Here are some points:
"-21 -12 9 -5 29 22 10 -13 28 -5 1 -4 4 16 20 -4"
"11 -5 9 -1 13 4 31 -12 9 11 -12 57 -9 3 -23 -13"
"-7 -10 -14 17 10 11 50 -7 -2 -1 -11 34 -6 -21 -27 -1"
"-13 -30 30 17 30 29 32 -4 27 -2 -11 36 -12 16 -5 -15"
"-9 -26 -4 21 11 28 44 -11 4 7 4 13 11 -6 -25 -1"
"-16 -23 21 15 32 18 29 -13 40 -10 8 30 -2 20 -1 -10"
"-2 -30 8 23 19 27 48 -10 21 -5 -6 11 12 -9 -30 -3"
"-25 -7 33 -2 30 37 15 -4 48 -16 -23 19 -3 21 5 -10"
"-44 -20 48 -1 37 17 18 -1 61 -10 -20 16 -1 12 10 -18"
"-7 -25 13 13 38 20 30 -4 9 3 -8 12 6 1 -13 3"
"-3 -18 -5 26 17 25 58 -18 4 -4 -6 8 10 -24 -21 -7"
"-11 -6 29 6 33 29 17 -6 37 -17 6 25 -4 1 -7 -3"
"-35 -27 49 -1 34 27 25 -5 73 -10 -9 20 0 22 3 -14"
"1 -15 11 7 31 -5 3 -8 8 -22 -15 20 -16 19 -12 -16"
"26 -5 -8 -7 15 2 7 -11 -19 -14 -21 11 -25 16 -22 -11"
"23 13 -13 -2 -10 -8 -9 0 -16 10 14 10 -1 17 -12 30"
"47 38 -13 5 -2 -3 -1 5 -7 9 9 4 6 -9 -10 27"
"54 34 15 -12 -31 -25 -16 42 7 31 10 20 -1 13 -10 21"
"63 55 9 -3 -49 -6 -18 45 22 31 2 35 8 0 -3 34"
"79 49 9 0 -54 -4 -6 35 27 59 0 26 27 -15 1 44"
"30 30 27 -14 -29 -4 -9 12 23 24 -5 9 18 20 10 19"
"60 39 32 -28 -56 -17 -11 32 22 38 0 20 9 20 -1 25"
"78 45 8 -15 -44 21 -11 20 23 74 -4 16 22 -4 13 24"
"96 28 -5 4 -43 51 -15 15 37 99 -9 23 51 13 12 25"
"89 23 -9 3 -12 49 -1 -3 29 95 1 -1 32 3 27 37"
"73 24 -24 12 -13 35 5 27 26 70 4 -5 26 13 20 40"
"77 34 -27 10 -18 35 -1 10 38 54 -11 -8 21 32 30 26"
"48 22 -32 18 -21 10 -6 20 15 21 17 4 2 14 16 35"
"30 37 -10 10 -14 10 -3 26 6 6 21 -12 2 15 29 38"
"35 12 -4 3 -37 -1 -6 4 -5 21 -5 12 7 14 4 29"
"9 -3 -2 -21 -3 -14 3 6 -3 -12 20 -1 -8 21 2 5"
"11 -18 -31 -7 13 6 1 -11 -20 -2 11 -7 -29 8 0 3"
"18 -17 -22 -13 15 -12 -3 -10 -12 -17 9 -13 -29 -2 -8 -30"
"14 -16 -33 11 9 9 14 -14 3 -23 15 -12 -1 -14 5 -8"
"3 -7 -25 23 2 34 23 -20 -18 -9 28 -12 19 -17 -7 12"
"-6 -19 2 17 7 42 19 -23 -13 10 10 -18 8 -3 -10 0"
"11 -21 12 18 19 33 14 -24 4 19 10 -24 5 -2 -28 -36"
"2 -16 27 0 16 39 13 -29 3 22 -15 -17 -7 2 -22 -30"
"2 -30 1 28 17 54 43 -18 -13 28 -15 -30 14 -13 -21 -6"
"-2 -27 -23 27 16 58 54 -28 -17 20 -17 -49 35 -11 -5 -9"
"4 -27 12 14 29 41 42 -17 12 18 -23 -13 16 8 -14 -8"
"-4 -24 -10 15 26 48 41 -15 0 18 -29 -30 3 -3 2 -2"
"1 -16 -15 21 27 51 47 -12 3 15 -32 -20 19 -3 1 4"
"-17 -22 12 12 45 41 46 -9 30 4 -31 -2 0 10 4 0"
"-6 -23 17 3 41 17 19 -17 8 -18 -31 -17 -16 32 12 -33"
"1 -31 -24 11 30 21 42 -1 5 13 -37 -24 -8 5 5 -16"
"-9 -21 -33 20 31 28 44 -15 1 6 -49 -29 18 4 5 -13"
"-11 -26 -30 12 20 38 35 -22 -6 15 -48 -28 21 21 0 -7"
"-13 -21 -27 23 26 33 41 -16 -9 11 -20 -12 21 5 -18 -8"
16 more points follow, each with its number after it:
"-19 -8 -47 11 24 32 39 -10 -9 -1 -7 -12 29 -17 -10 3" 0
"-21 -23 -31 22 14 28 45 -13 7 3 -22 3 23 -11 -2 -9" 1
"-28 -26 13 17 24 29 30 -13 17 2 -7 3 2 5 -11 -1" 2
"-2 -17 -2 9 24 10 33 -1 -1 -18 -32 0 -18 31 -6 -19" 3
"-4 -38 -7 -3 37 -6 12 -4 -7 -17 -25 -13 -31 44 13 -17" 4
"-18 -12 -3 -13 42 -13 8 -7 -13 -29 -31 -26 -26 55 19 -15" 5
"-23 -4 -11 -1 55 -23 7 0 1 -39 -21 -43 -27 51 29 -26" 6
"-10 -31 -11 -22 35 -33 -5 -2 2 -33 -41 -27 -25 54 1 -29" 7
"-3 -22 -1 -26 38 -31 -9 -4 13 -26 -40 -15 -23 50 4 -36" 8
"1 -28 26 -17 38 -6 0 0 34 -26 -22 12 -25 64 1 -31" 9
"1 -33 34 -21 24 -14 -11 3 17 -29 -35 -1 -22 67 15 -38" 10
"1 -26 26 -17 22 -31 -1 -7 33 -32 -37 5 -27 66 12 -32" 11
"11 -39 18 -37 38 -30 -3 3 18 -25 -28 -6 -15 76 5 -39" 12
"-1 -24 2 -25 26 -21 -4 -8 -6 -36 -11 12 -21 54 4 -21" 13
"-1 -17 4 -37 25 -30 6 -7 -25 -14 -12 -11 -19 46 11 -24" 14
"-13 -22 -7 -40 16 -9 12 -3 -66 -17 11 -40 -28 12 -1 -26" 15
Which two of these numbered points are nearest to each point below, looking only along the 3 directions in which the first points spread most? Their numbers follow each, nearest first.
"7 -19 23 -14 12 -13 -12 -6 22 -21 -30 4 -20 17 -14 -27" > 12 10
"-12 -26 20 -16 3 29 -10 -6 24 -47 27 4 -22 -18 -8 -9" > 8 12
"-24 3 -5 7 24 32 12 -6 -7 3 -2 9 -5 -11 -6 -1" > 3 4
"6 -11 4 6 31 56 20 -12 5 32 -23 -31 22 5 -12 -20" > 1 0
"-7 -11 -6 18 32 25 60 -8 -2 -1 -8 5 6 -25 -19 4" > 1 0
"-4 -22 -18 12 -5 -5 52 -8 -18 -8 -13 55 5 -60 -35 6" > 4 3
"-4 -28 14 16 34 37 35 -21 27 -3 -26 -5 13 7 0 -9" > 2 1
"12 -4 34 -14 31 13 15 7 28 -32 1 38 -15 20 -14 -7" > 10 11
"13 -17 7 -30 -2 -22 7 -17 -18 -4 -10 -12 -35 -19 -20 -9" > 14 13
"-11 -31 23 -21 25 -18 11 3 19 -29 -15 6 -13 34 -4 -31" > 12 10
"-24 -20 18 -31 36 5 -8 -10 -49 -16 10 -26 -25 -13 -10 -9" > 6 5
"-37 7 -55 -39 32 -42 13 -26 -45 12 12 -53 -15 -35 12 -13" > 15 0
"-28 -9 14 -7 -2 -8 -7 -9 -16 -41 -3 -18 -20 20 -31 -18" > 7 14
"-9 -17 41 -15 5 17 5 -11 27 -40 20 12 -31 -33 -6 -26" > 12 10
"-16 -25 12 -23 7 6 5 -10 -22 -18 16 -17 -21 5 -23 -27" > 5 7
"-2 -26 31 -1 25 34 15 -4 20 -9 -13 40 -14 20 -24 -22" > 9 10
"-16 -25 -1 -5 21 -9 -3 -16 -72 -34 12 -17 -18 20 1 -13" > 15 14
"9 -23 -7 7 7 37 50 -20 5 33 -34 19 5 7 -14 -17" > 1 2
"-25 -26 37 -26 12 -27 -6 7 22 -56 9 10 -9 52 3 -33" > 11 12
"-13 -25 28 3 -3 19 26 -13 8 19 -24 4 6 16 -26 -40" > 2 3
"0 -19 26 -15 -4 -9 -13 -3 8 -40 -1 8 -15 26 -32 -26" > 13 8
"-33 -14 20 11 -19 -46 -39 8 -32 -70 10 10 2 63 20 8" > 13 14
"4 -11 39 -22 4 1 1 -9 24 -19 10 30 -24 13 -9 -32" > 11 10
"10 -11 22 -6 6 -33 -8 -9 -8 18 1 40 -38 26 -14 -36" > 13 14
"-2 -17 34 -24 15 0 7 -16 -22 -16 1 -1 -28 11 -32 -30" > 7 8
"-24 -21 -3 -43 0 -8 -8 -12 -41 -9 7 -56 -23 -15 -17 -27" > 15 14
"-16 -29 36 -36 13 -8 2 -4 13 -48 9 12 -5 47 -15 -38" > 11 12
"0 -21 39 6 33 23 21 -1 37 -16 3 32 -19 7 -8 -1" > 9 10
"20 -16 -20 11 11 18 59 -10 3 46 -30 47 20 -22 -33 -15" > 1 0
"-26 -7 -43 -38 11 -33 13 -22 -24 15 -1 -41 -26 -40 10 -23" > 15 14
"-33 -7 -67 3 -24 -13 14 -45 -23 53 -55 23 11 -6 -39 -24" > 0 1
"-8 -14 -10 8 -3 10 24 -33 4 15 -14 26 -9 -3 -7 -21" > 3 2
"-17 -25 31 -11 6 -15 5 -5 -3 -24 -17 -5 -30 9 -6 -34" > 8 13
"-8 -2 -54 -40 14 -45 -7 -30 -26 -13 6 -38 -27 -13 3 -16" > 15 14
"-4 4 -3 8 1 3 -22 -14 -53 -47 15 -33 0 -22 19 2" > 15 14
"-35 -12 -51 -15 -22 -12 28 -44 -38 43 -37 -25 14 -18 -17 -23" > 0 1
"-23 -21 -59 -2 -34 -6 23 -42 -35 58 -38 6 1 -13 -30 -25" > 0 1
"-46 -14 -83 11 -41 -6 18 -39 -12 50 -57 25 8 -13 -32 -29" > 0 1
"-15 8 -74 -42 16 -46 -1 -3 -22 7 23 -36 -13 -23 8 -3" > 15 14
"-30 -15 20 -22 -8 -16 -13 -20 -19 -41 -4 -21 -38 30 -34 -11" > 13 14
"14 -25 31 -38 -12 5 9 -21 -37 31 -18 -4 -8 10 -23 -39" > 3 4
"-41 -11 -17 -13 28 -9 -2 -7 15 18 -17 -23 -18 5 10 5" > 3 4
"-36 -19 34 -14 5 -16 7 -9 12 -21 -17 -1 -19 36 -35 -30" > 12 8
"-23 -14 26 0 23 24 19 -14 31 -7 -15 9 4 7 1 -7" > 2 3
"-25 -29 23 6 -3 34 25 -27 -8 11 -24 14 3 6 -32 -13" > 2 3
"-12 -14 27 -10 1 20 7 -13 22 -35 16 -1 -33 -30 -14 -15" > 8 12
"20 -23 -7 2 2 -5 51 -20 -14 12 -13 57 -4 -33 -35 -6" > 3 4
"-23 0 -37 -35 2 -31 19 -15 -33 16 -11 -36 -15 -33 5 -22" > 15 14
"8 2 -12 7 28 20 16 -18 18 22 -17 -20 2 3 3 -5" > 1 0
"25 13 -56 18 -15 21 24 4 -45 26 -35 -30 21 -18 -24 11" > 0 1
"-14 -21 46 -18 22 3 -5 -6 -7 -47 14 9 -3 32 -15 -18" > 12 8
"-11 -15 10 6 3 27 32 -10 8 10 -21 14 4 -6 -20 -37" > 2 3
"-18 -14 -31 -31 -12 -47 -3 -34 -20 26 -10 -36 -28 -42 -12 -25" > 15 14
"-3 7 -59 -45 9 -32 -13 -21 -27 -16 22 -27 -25 -23 7 -1" > 15 14
"4 -32 45 -1 1 16 3 -6 28 -29 22 34 -27 -37 -8 -25" > 10 12
"4 -9 3 -40 3 -26 0 -22 -28 5 10 -6 -35 -10 -10 -34" > 14 13
"-16 -27 -40 -17 -27 -12 22 -42 -23 48 -35 -22 -16 -9 -14 -32" > 0 1
"0 -11 10 13 38 15 36 -23 13 1 -11 5 5 11 -22 6" > 2 3
"-18 -15 29 -9 23 31 3 4 37 -21 32 25 -11 -54 -12 -21" > 10 9
"2 -10 -31 19 -3 30 49 -9 -32 18 -29 3 19 -23 -25 8" > 0 1
"-40 -7 -81 30 -25 -9 17 -35 -10 56 -46 23 9 -7 -31 -27" > 0 1
"-2 -1 -59 -41 3 -51 0 -18 -25 -7 37 -14 -28 -15 -1 -10" > 15 14
"4 0 39 -19 1 -17 6 -19 7 7 5 33 -50 3 -25 -37" > 12 11
"18 -5 44 -23 18 9 2 -3 34 -5 4 27 -20 11 -15 -32" > 10 9
"7 8 -38 11 -9 17 21 -18 -35 19 -46 -20 18 -13 -24 9" > 0 1
"12 -20 33 -9 20 0 -1 3 34 -14 7 55 -12 8 -9 -20" > 11 10
"-2 -7 -25 39 -12 15 50 3 -23 10 -6 -1 15 -34 -21 -2" > 0 1
"-15 -14 -6 -12 15 -23 -13 -10 -60 -43 8 -15 -15 20 6 -13" > 15 14
"-23 -5 -1 -5 29 3 -3 -7 17 2 -14 4 9 5 17 -1" > 3 2
"12 -8 34 -6 22 40 37 2 38 10 16 42 -2 -35 -13 5" > 2 9
"6 17 -49 -16 -21 -38 -18 -15 -23 -9 25 -26 -13 -15 -20 7" > 15 14
"9 -16 -2 -19 24 -16 7 -3 -10 -11 -7 -10 -26 31 -10 -17" > 14 5
"31 2 1 -30 -16 -32 15 -7 -16 17 -17 -7 -29 -3 -18 -21" > 14 13
"-22 -10 1 20 -8 -42 -23 7 -42 -82 11 4 -11 73 24 1" > 13 14
"-12 -20 -10 -49 -7 -6 -14 -23 -38 4 13 -36 -26 0 -11 -22" > 15 14
"3 -19 -20 -16 -9 -32 0 -18 -12 24 -17 -1 -30 12 -19 -11" > 14 4
"4 -6 25 -11 16 24 7 0 28 -12 -2 14 -4 -9 -23 2" > 10 12
"-28 -10 -20 -38 -5 -45 -12 -25 -29 28 3 -31 -30 -24 -13 -24" > 15 14
"-3 -9 2 -20 -4 -28 -15 -31 -17 8 1 3 -28 -7 -31 -19" > 14 13
"-3 6 7 -16 19 -15 -6 -6 -30 -3 1 10 -11 12 -4 8" > 14 13
"4 -13 41 -6 25 33 11 -9 45 -13 19 12 -14 -34 -12 -5" > 9 10
"-12 12 9 13 -10 -2 -21 13 -28 -48 21 -10 25 -18 19 11" > 14 13
"24 6 -63 42 14 38 43 -4 -23 38 -42 -46 29 -9 -16 14" > 0 1
"-1 -9 -9 11 17 8 15 -7 16 18 5 24 -5 -17 -15 -9" > 3 2
"-30 -13 -70 9 -32 -8 20 -43 -16 65 -39 23 11 -13 -21 -24" > 0 1
